Named turns come first, each shown by rows before and after it. Which turns, in which order, take the first row of each pair that follows to the second? Write the first one first, as in the answered first pair.
turn K505:
[ 19.1   4.7  12.1 -10.0  -6.9  -8.6  -8.3  -1.0  31.7  -9.7  -2.9  24.4]  ->  [ 16.1 -18.2  16.0  -8.6 -22.6   8.0  -1.3  -1.1  25.4  -4.0  -5.6  18.8]
[-16.4  -8.4   8.5  21.0  14.9 -22.1   9.4   4.4  20.7   8.1  13.8 -11.7]  ->  [ -7.1  -4.2  11.9  23.4  14.9 -26.0  13.7   0.9  20.8   1.8  11.6   1.2]
[ -2.1 -22.8  -0.9  -0.5 -15.7  19.5   4.8   2.6  -6.8   4.0  -6.1  -9.6]  ->  [-14.0  -3.9 -10.7  -4.9   0.2   6.6 -11.2   8.2   0.4   9.6  -0.9 -24.6]
[ -7.1  -1.4  -7.1 -13.6  -7.9  23.1 -25.3  -2.9 -10.6  12.0   6.9 -27.3]  ->  [  0.5  26.0 -10.0 -13.9  11.7  -0.8 -33.4  -3.5  -2.7   3.1   9.1 -16.8]
turn K254:
[  9.0  16.1  -7.7 -23.3  -9.2  28.5 -32.9  -3.5 -21.8  -8.1  -2.4  -7.3]  ->  [  6.5  -1.4  -4.8 -20.4 -20.2  38.1 -25.2  -3.7 -24.8  -3.8  -2.9  -9.8]
[ 10.0 -11.0 -12.6  -9.5 -17.3   9.4  -0.7   5.2  -9.0  -2.9  -6.8   5.3]  ->  [ -5.5  -5.1 -19.9  -9.4  -9.5   1.6  -9.8  12.5  -3.6   5.7  -2.8 -12.2]
[ -2.9 -49.6   4.1  -6.1 -26.3  30.0  11.5  -2.5  -4.3   9.3  -0.7  -7.5]  ->  [-24.5   9.0 -19.9 -17.4  20.3 -10.0 -29.7   7.8  14.2  15.2  11.5 -33.3]
[-1.4 -3.2 -1.9  2.5  7.4 -8.5  3.8  7.0 13.9  7.0  3.1 -6.4]  ->  [11.7  4.5  0.0  0.4  7.5 -8.4  4.5  0.9 11.0 -1.7  0.3  7.3]
turn K976:
[ 11.3  23.7  -6.7 -12.5 -11.0  16.6  -1.9 -15.3  -4.5 -26.5   2.7  16.5]  ->  [ -0.5  11.3   1.9  13.5  -4.7 -15.4  25.7  -3.8  13.9 -19.7   4.5  25.2]
[ -0.9  -6.9  -2.3   7.2 -14.3   7.6  11.9  12.4  -0.3   8.3  10.6 -20.7]  ->  [  9.1  -2.7  -2.2  -1.7 -17.5  18.5   5.0   5.8  -7.7   2.9   9.7 -17.8]
[ -4.2  14.0  16.5   6.7  14.7 -27.0  14.9  19.0   9.9  -2.3   4.9  11.1]  ->  [-18.7  20.9   4.2  -9.8  17.3 -11.8 -10.6  21.6   3.1   8.0   7.6 -18.2]
turn K200:
[ 18.5  12.8   4.1 -15.1  -6.6   5.3  -4.6  -8.8 -10.3 -18.1  -3.2   3.0]  ->  [ -8.5 -11.6   1.8  -9.2 -14.9  13.6  -0.5   3.5  -8.8   3.3   0.7 -24.7]
[ 18.6   8.8  -8.8  -1.6  -3.7   4.9   4.1 -16.9 -15.8 -12.3  -1.9  21.4]  ->  [-16.3 -19.7 -13.0   4.5 -11.2  11.4   6.4  -0.3 -10.1  15.8   3.3 -15.8]
[ 7.5  0.3 -7.0 -5.6 10.8  7.7  5.5 -7.3 -6.8  4.6 -8.5 -0.1]  ->  [-0.3 -3.7 -7.8 -6.1 10.4  8.3  5.1 -4.0 -5.7 10.4 -7.9 -6.3]
turn K860:
[ 18.1  21.0  -1.5 -31.9   2.6 -16.5 -30.1  -6.7  13.7  -3.7  -6.5   2.8]  ->  [ 22.7   9.5   2.4 -37.5 -10.2   3.7 -30.8 -11.1   3.9  -3.9 -11.1   3.0]
[-13.6  -6.1  -3.9   6.2  12.5  -8.9   1.8   8.9  10.9   2.5   4.1  -7.2]  ->  [-11.3   2.7  -7.1  -0.2  16.1  -7.6  -6.7   7.6   9.2   0.3   4.2  -8.6]
[-24.9  13.0 -10.5   3.3  29.7 -14.5 -36.7   4.6  17.9  22.5  -4.3 -19.9]  ->  [-17.4  15.2 -12.8  -9.6  21.8   4.7 -47.3  -2.6   5.7  18.9  -7.3 -21.6]
[  0.7  18.1  -4.2  -1.0  27.2 -31.2  -4.1  -4.0  15.7 -11.4  -8.6   4.0]  ->  [  7.8  23.1  -7.9 -14.7  23.9 -16.3 -17.6 -10.9   5.9 -16.5 -10.1   2.2]
Now pairs of rows:
Between the rows of a pair lie two turns.
[ -7.0 -47.7  14.6  24.1 -23.7   9.3  20.0   7.9   0.2   1.9  -7.0   1.9]  ->  [-33.8  -5.8  -9.0   6.9  10.2 -10.3 -22.1  17.5  11.9  15.3   4.8 -38.9]
K976 then K505
[  4.0   7.7 -15.9 -17.6   7.3  -3.4   3.4  14.4 -11.7 -10.3  -5.3   6.0]  ->  [  3.9  -1.0 -10.5 -10.2   4.3  -8.5  15.3  14.9  -8.6 -10.6  -6.0  14.8]
K860 then K976
[-12.3 -18.7   1.3  23.1 -25.0 -11.8   5.1   4.8  -4.1  -0.5   2.8   6.9]  ->  [-23.3  -4.3  -6.7  19.6 -11.6 -21.4  -8.3   9.5   2.2   5.9   7.7  -7.4]
K505 then K860
[ -3.8   9.3  -1.8   8.5  13.2 -18.9  -2.4   3.3   8.1  -7.3   7.8   4.4]  ->  [ 13.0   5.5   1.8   3.9   4.1  -4.2   0.1  -5.9  -1.5 -16.6   3.0  18.2]
K860 then K505
[-16.5 -12.8   9.6  12.3  18.2 -19.4   1.9  17.2  22.1  31.5  17.1 -31.0]  ->  [ 39.6 -20.4  28.6   4.7  -9.7  12.9  20.2 -12.2  -2.8  -4.3   1.3  24.7]
K200 then K505
[  8.0  -0.1  -9.9 -19.3  -3.6 -12.6 -20.0  -6.1  13.5  13.0   5.0 -18.1]  ->  [ 29.8  -2.2   0.4 -13.1  -9.9 -14.0  -3.4 -14.7  11.6  -2.2  -1.0  11.0]
K505 then K505
[ 13.7 -10.5   6.6  -8.3 -15.5  21.1  -0.1  -7.1 -10.7  -0.8  -6.3   7.2]  ->  [ -7.0 -22.6   8.8   8.2 -11.2   0.6  14.8   7.4   2.6  12.8  -1.8  -2.2]
K860 then K976
[ 15.2 -19.7  29.2  31.9 -11.5   6.3  -0.7 -11.5  -5.9  -5.4  -3.4  19.5]  ->  [ -5.5  14.2  14.6  31.3  21.0 -27.0 -22.3  -0.2  10.3   3.4   6.8   0.0]
K976 then K254
[-1.7  3.8  7.6 18.8 13.9 11.9 -1.1  2.0 -6.5 21.4 -0.7 -3.1]  ->  [ 1.2 12.6  5.6 15.5 19.1  8.2 -5.9  0.0 -6.3 18.2 -0.7 -1.6]
K505 then K860
[ 25.1  22.2 -13.2 -28.0   6.1  24.8 -40.8 -21.1  -9.0 -22.0  -4.0   2.0]  ->  [ -6.7  21.6 -22.5 -24.6  17.6  10.4 -49.7  -5.1   3.4  -0.3   4.4 -30.4]
K200 then K200
[-14.8  -0.8  -1.5  12.3   5.1  -0.3   1.7   0.4   1.2  17.7   0.9 -12.3]  ->  [ -4.5  15.5  -2.2  10.7  13.9 -11.5  -1.4  -3.1   4.2   8.1   0.3   0.1]
K860 then K505
[ 13.0   9.1   1.7  -5.4  -6.0 -10.9 -11.4 -18.3  -6.2  -9.9   8.4   0.2]  ->  [ -8.9  -2.4  -2.0  -2.6  -6.9 -10.9 -11.3  -7.5  -1.8   5.7  13.3 -21.5]
K254 then K254
[  5.0  27.3   4.3   4.3  33.3 -17.9  -4.1  -9.9   1.4 -20.2  -4.6  18.0]  ->  [  2.0 -29.6  16.1   5.5  -8.3  29.9  15.2 -11.6 -16.6  -9.9 -11.2   9.6]
K860 then K254
[ 22.5 -18.1  22.5  -1.5  -2.1   1.0  11.0 -31.3   4.3 -21.3  -0.6  20.5]  ->  [-24.6 -28.7  11.1   7.5   9.6 -14.6   5.4  -7.9  21.0  11.4  11.0 -25.5]
K254 then K860
[ 15.8 -18.0  11.8  12.9  -9.6  -5.7  34.8  -4.6  -1.6   4.1 -14.3   9.0]  ->  [  6.9  28.5  -6.2   1.1  22.8 -31.0   1.0  -0.8   8.4   4.4  -6.6  -7.3]
K976 then K254
[ -7.1   6.9  -5.7 -15.2  -2.1  13.0 -18.0  -1.3  -5.8   8.1  -1.8 -21.3]  ->  [ 16.2  -5.9   9.7  -2.8 -13.6  13.4   7.4 -10.1  -9.1  -8.5  -9.7  14.7]
K976 then K860
[-13.9 -31.1   5.4   6.5  -9.0   6.6  10.5   3.9   3.5  11.2   3.6 -10.6]  ->  [ -8.1  13.1  -9.8 -14.2  13.9  -0.5 -24.4  -1.2   2.8   2.3   5.9 -17.6]
K976 then K254
[-25.4 -24.7  10.8  12.8 -11.6  15.5  -4.2  13.6  10.4  21.9   3.6 -25.5]  ->  [  6.1  24.0   0.4 -17.6   1.3  25.6 -41.3  -6.7  -3.2  -3.1   1.2 -11.7]
K505 then K976
[-4.9  3.2  6.1  5.2  5.0 -8.7 -1.1  4.1  0.0 -2.4 13.6 -0.5]  ->  [ 0.8 -6.5 10.5  5.1 -4.2  1.1  5.1  1.6 -4.3 -3.8 11.0  3.7]
K254 then K505
[ 16.1   6.9  -6.0  -7.0 -11.0  16.9   0.5  -5.7 -18.0  -7.5  -9.6  20.1]  ->  [ -6.2 -13.5  -0.9  17.3  -7.6  -8.3  25.0  10.4   0.0   8.6  -6.0  15.0]
K860 then K976
[  6.7   5.9  -4.2 -17.6  -6.8  22.4 -13.1  -6.7 -10.0  -4.7   2.0  -3.8]  ->  [  5.2   0.3  -2.2 -15.8 -10.8  25.0  -9.7  -5.6 -10.8  -2.7   2.0  -4.9]
K505 then K254
[  6.7 -12.2  10.3  16.2   1.0  -3.2  15.8   2.2   0.6  -9.6  -4.4  12.7]  ->  [  0.7 -18.0   9.7  15.8  -1.4  -1.3  14.8   5.0   0.0  -3.4  -5.2   6.3]
K860 then K505
[ -4.1  31.9   2.6 -14.4   8.9 -27.8  -0.2  22.8   3.6  17.1   8.5  -7.7]  ->  [ 21.2  -0.4  21.9  -6.4 -19.6  -6.4  30.6  11.2  -9.1   5.1  -2.4  24.1]
K505 then K505
[-21.1 -19.8  -3.9  15.0  -2.9  -4.2   7.2  16.0  17.9  18.7   7.1  -8.1]  ->  [  8.0  29.3 -12.3  -6.8  15.3  -6.4 -23.5  -1.0  10.5  -5.1   5.0   9.1]
K254 then K860
[  3.8  16.0   6.9 -15.3  -5.8  16.5 -37.2  -5.6 -10.2   2.1   2.1 -33.3]  ->  [  9.2  -3.0  28.9  28.7  -2.7 -31.8  17.8   2.9  13.1  -4.1   1.4   8.5]
K976 then K976
[ 11.5  12.4   0.2   7.7   4.6 -11.8  -6.7  -5.4   0.5  -4.7  -0.3  13.1]  ->  [10.1 -3.3  5.7 14.1 -4.4 -7.5  4.4 -4.0  0.4 -1.7 -0.7 16.2]
K976 then K254
[-29.0 -33.0  14.9  11.3  -6.1  -3.8  17.5  -3.1   0.6  -3.5  -0.3 -12.4]  ->  [-20.4  -3.0   0.4 -18.7  -0.3  18.4 -21.6 -14.0 -14.2 -11.2  -0.4 -26.2]
K505 then K976
[-11.3  20.9 -17.0  -5.7   6.4 -18.0 -15.4   3.2   8.1  -0.5  16.3 -12.2]  ->  [ 19.1  20.6  -8.2 -10.5  -6.4  -1.9  -8.6 -12.7  -4.6 -19.3   7.3  16.6]
K860 then K976
[-12.9 -14.0  -3.5  12.6  -9.7  -0.7  17.4  14.6  10.6  11.2  13.0  -0.9]  ->  [ -2.7  24.7 -15.8  -7.4   8.1  -1.0 -14.5   6.4   6.9   1.0  14.3  -3.5]
K254 then K976
[ -3.5  29.7 -13.1 -10.5  19.4  -8.6 -19.7   5.2   3.4   0.5   6.3  -8.8]  ->  [  2.3  20.5  -2.1   8.0  18.7 -27.6   5.9   7.1  11.8  -1.7   4.8  12.1]
K505 then K976
[ 11.8   3.0  16.2 -12.4  -6.6  11.3  -1.1 -12.5  -8.7 -10.3   1.4   3.5]  ->  [ -2.9   4.3   8.8 -17.3  -3.2  12.4 -13.0  -6.5  -6.6   0.0   3.9 -17.6]
K505 then K505
[ 14.9  -3.0   2.2  -7.5  -3.0   1.9   7.5  -2.5 -11.5  10.4 -10.4  16.2]  ->  [  2.6 -14.5   0.5  -6.2  -5.4   5.7   8.0   2.5 -10.1  20.5  -7.6   2.4]
K860 then K505
[-25.5 -14.9  -0.2   0.8  -6.3   6.7   0.0   7.8   5.5  16.3   4.6 -21.4]  ->  [-18.8  14.5  -3.0   3.2  14.9 -21.4  -5.8   8.4  15.2   6.5   6.9  -9.6]
K860 then K505
[ 22.8 -19.9  13.9  10.8 -19.1   6.0  29.6 -11.6 -12.6 -17.0  -4.7  33.9]  ->  [ -9.4 -44.2  10.6  16.1 -24.3  12.8  30.9   3.3  -9.3   6.8   0.1   0.8]
K860 then K505
[  1.1  21.4   5.2  17.8   5.9 -23.4 -10.7 -13.9  16.9  -0.2  -9.4  -1.5]  ->  [ 18.6   4.5  14.2  13.6 -14.8   2.7  -2.1 -23.9   3.2  -7.6 -15.9  10.9]
K976 then K254
[  7.4 -13.9   3.1  -8.8   2.2  16.8  -8.2 -12.4  -6.0  17.9   3.0   3.0]  ->  [  1.8 -22.0   7.4   4.3   3.2   4.1   5.8  -6.9   2.4  22.9   4.2   6.0]
K860 then K860
[  2.6  14.6 -15.0   2.1  20.7  -1.0 -26.9  -2.1  11.5   2.4   4.4 -20.8]  ->  [ 31.2  -9.4   3.3   8.4  -3.9  16.6  -0.3 -15.4  -0.3 -14.3  -5.8  15.4]
K254 then K860
[16.4 -8.1 18.9  0.3 -5.3 18.5 28.8 -1.3  7.9  7.3 -7.1  5.2]  ->  [  6.8  11.6   4.2 -19.7   3.6  29.1  -3.3  -1.1   2.1  12.3  -3.2 -20.3]
K254 then K976
[ -1.1 -29.1   2.4 -19.2 -19.4  52.8  -6.5  -3.4 -17.9  18.8   9.7 -28.4]  ->  [  5.8 -44.4  13.4  -5.9 -27.0  47.8  14.6  -2.8 -15.9  15.4   7.0 -11.1]
K860 then K976
[-26.0 -16.8  -5.5   7.3  20.1 -14.8  -3.5   4.5  12.0  14.5  10.2 -32.1]  ->  [ -4.9  17.5 -12.1 -14.1  29.7  -9.0 -28.6 -10.5   2.6  -3.2   8.2 -23.0]
K505 then K976
[-13.3   4.1  22.3  -4.8  -7.4  16.1 -37.4  14.0 -12.9   6.3   0.9 -30.3]  ->  [  0.4  27.8  21.4  -8.6   3.6   4.4 -43.3   6.8 -11.0  -6.7  -0.6 -14.8]
K860 then K254
[-14.8 -25.8  11.4   6.9  -6.4  19.9   4.0  21.8  -5.7  19.1 -11.6 -31.9]  ->  [ 36.7   5.5  19.0  -0.9  -2.3  15.6   4.4  -3.3 -15.0 -20.5 -20.6  22.6]
K254 then K254
[  0.2 -12.1  12.7 -10.9 -22.8  14.1  -2.4 -22.2 -15.7 -15.6  -6.4   6.3]  ->  [-21.3   9.4  -3.8 -17.7  -2.3  -0.7 -25.8 -12.6  -6.5  -4.4   1.1 -20.8]
K505 then K505
[ 20.6 -11.7  -2.2  12.3  -3.7   0.3  26.1  -0.1 -10.4 -15.8  10.5   7.1]  ->  [  7.3  10.8 -11.1  10.4  17.3 -22.4  12.1   7.6   1.9  -8.9  17.0  -6.7]
K976 then K254
[  2.5  29.8   7.8  10.9   9.0 -12.8  17.0   1.3   3.5   7.4   9.0  16.0]  ->  [-6.8 36.7 -3.3 -5.5 10.4  3.0 -5.6  1.8 -3.5 14.2 12.0 -7.9]
K976 then K860
[-17.3  -2.8   4.6   0.7  16.6 -14.9  -4.5  11.0   0.7   3.7   5.0  -6.1]  ->  [ -5.7  -4.8   2.9 -14.0   4.6  13.5 -15.6   0.4 -15.9  -2.5   0.2  -6.4]
K976 then K860
[-15.6   9.4  -4.6   8.6  15.0 -26.2   8.4  23.1   4.0  -7.5  -8.0   4.2]  ->  [ -7.1 -16.6   5.8  12.6  -6.2  -7.1  24.8  18.5  -5.1  -9.4 -13.1  14.2]
K505 then K505
[ 10.7  12.7   2.8 -17.0   2.8   8.4 -16.0 -15.5 -12.4  -6.4 -19.7   9.3]  ->  [ -9.6 -26.2  10.9   1.0 -13.5  11.3   9.9  -2.7  -7.7  11.7 -18.4  -2.5]
K254 then K860
[ 17.1   7.0 -11.2  -9.0 -19.5   6.9  -5.9 -10.8 -12.0  -5.2  -2.2  -3.2]  ->  [  6.0   1.8 -13.4  -8.8 -19.1  10.6  -8.7  -5.9 -10.9   3.1   0.7 -16.2]
K505 then K254
[ 18.6  39.3  -7.0  -1.4   9.9  -8.5 -11.2   5.1  -3.4 -17.0  14.5  -6.6]  ->  [ 18.6  -6.5   3.0  -2.0 -25.4  33.9   5.9   2.7 -20.3 -10.3   8.4 -11.9]
K860 then K254
[  3.2 -20.5   2.6   5.5 -23.2  -5.6   8.3  -2.7   7.4  -4.3   7.7  14.6]  ->  [ -6.8 -21.5   0.7   8.3 -19.9 -10.6   6.7   2.6  11.4   3.0  10.5   4.7]
K860 then K505
[  1.0  -5.7 -12.3  -9.0   2.8  16.4 -19.4  -5.4 -13.1   6.0   3.2  -4.4]  ->  [ 11.9   9.4 -11.0  -7.8  10.7   3.2 -18.5  -9.6  -9.1  -3.8   3.0  11.6]
K505 then K505
[  4.4 -15.0  12.7  -1.0 -31.3  27.8  22.0   2.7  -0.4  -8.1  -3.8   2.4]  ->  [ 12.4  40.6  -0.6 -13.4   2.6  -2.1  -6.0  -0.9   7.6 -21.2   1.1   9.0]
K254 then K254
[ -2.7   0.5   3.4  -3.8   1.0   4.9  -2.2   0.3   2.0  11.2   7.9 -10.6]  ->  [ 9.6 -2.4  9.6  1.6 -1.0  1.8  6.9 -3.8  1.4  2.8  5.9  5.9]
K976 then K976
[ 21.5 -45.0   3.2  -5.3 -27.0  44.6  15.6  -0.6 -18.2 -14.1  -4.9  21.6]  ->  [-16.5  29.7 -26.0  -6.2  41.2 -31.0 -26.9  22.7  18.5  -0.2  15.3 -13.9]
K254 then K505
[ 10.6   6.5   1.9 -10.5   3.2  -8.3  -5.5  -9.3   6.1 -14.1  -2.3  16.9]  ->  [  0.8   9.8  -1.2  -7.4   9.8 -18.8  -7.6  -4.0  12.1  -8.5   1.6   8.3]
K976 then K860
[  7.9 -28.5   6.3   0.8 -18.9  23.3  14.9 -11.2 -15.3 -14.8  -4.3  11.8]  ->  [-17.4 -21.7   4.8  23.5   2.9 -22.0  26.2   8.7  10.1  -1.7   4.3   4.2]
K976 then K860
[  2.4  12.9  -0.2  -2.5   6.2  -6.5  -9.3  -2.2 -17.3 -10.0 -14.5  22.5]  ->  [  3.8   0.6   3.0  -2.5  -3.5   3.9  -3.3  -4.0 -21.9  -9.5 -17.5  24.3]
K860 then K860
[ 11.1 -14.7  11.7   9.1 -15.2   4.5  15.9  -3.9   0.1 -14.4  -0.6  18.0]  ->  [-18.1  -2.8   1.3  15.8   4.4 -21.1   8.0  11.1  16.3   2.3   8.0  -7.0]
K976 then K860
[ 1.2  5.3 -0.6  6.1  5.2 -6.9  1.2  2.9  2.4 -3.3  3.4  8.6]  ->  [ 2.6 -0.6  1.5  7.7  1.6 -4.1  5.9  2.5  0.7 -4.5  2.3 10.2]
K505 then K860
[ -4.4 -15.3   5.7   5.6  -3.2   8.0  10.9   2.2   0.2  11.5  12.3 -10.6]  ->  [ -8.7   3.4  -1.7  -0.3   9.4  -1.5  -3.6   3.6   4.0  12.7  14.8 -17.9]
K505 then K860
[-13.7 -46.2  -1.6  16.4 -16.3  25.4  33.7  14.6  -4.1  18.1  -9.7  -4.8]  ->  [  9.3  39.5 -27.7 -27.0  22.4  21.4 -32.3  -3.9 -12.4  -7.3  -7.1  -6.5]
K254 then K976
[-18.7  -1.3 -11.7   4.9  17.3  -3.5  -6.1   8.8  12.3  15.8   6.6 -22.0]  ->  [  3.7  25.3 -12.0  -5.2  25.7  -7.0 -16.0  -3.1   8.5  -2.5   4.4  -1.1]
K505 then K860
[ 16.1  -0.7   7.4  14.0   4.7   1.5   7.6  -5.8  -0.6 -27.3  -8.3  34.2]  ->  [  2.9 -28.4   9.5  13.3 -12.7  22.8  13.0  -1.4  -7.7 -13.6  -8.3  16.2]
K860 then K505
[ 11.6  -1.2  13.4   7.5   6.3 -12.5  15.4  -0.6   0.8  -5.9  -3.5  23.9]  ->  [-20.1  -2.6   1.9   2.5  12.7 -12.4  -0.4  12.6   7.1  16.7   3.5 -14.6]
K505 then K254
[ -8.9 -16.9  -7.2   6.3   3.8   3.6   1.4   0.6   4.5   4.2  14.8   7.8]  ->  [ -9.9 -15.4  -9.2   0.7   3.6   9.7  -3.6   0.3   1.9   4.7  15.4   2.2]
K976 then K860
[  1.9  18.4  -4.4   2.2   8.6 -17.5   6.9  -4.8   5.6   0.5   4.9   2.3]  ->  [  6.2   3.3   3.2   7.4  -2.3 -11.2  20.3  -6.3   1.9  -1.9   1.0  12.0]
K254 then K860
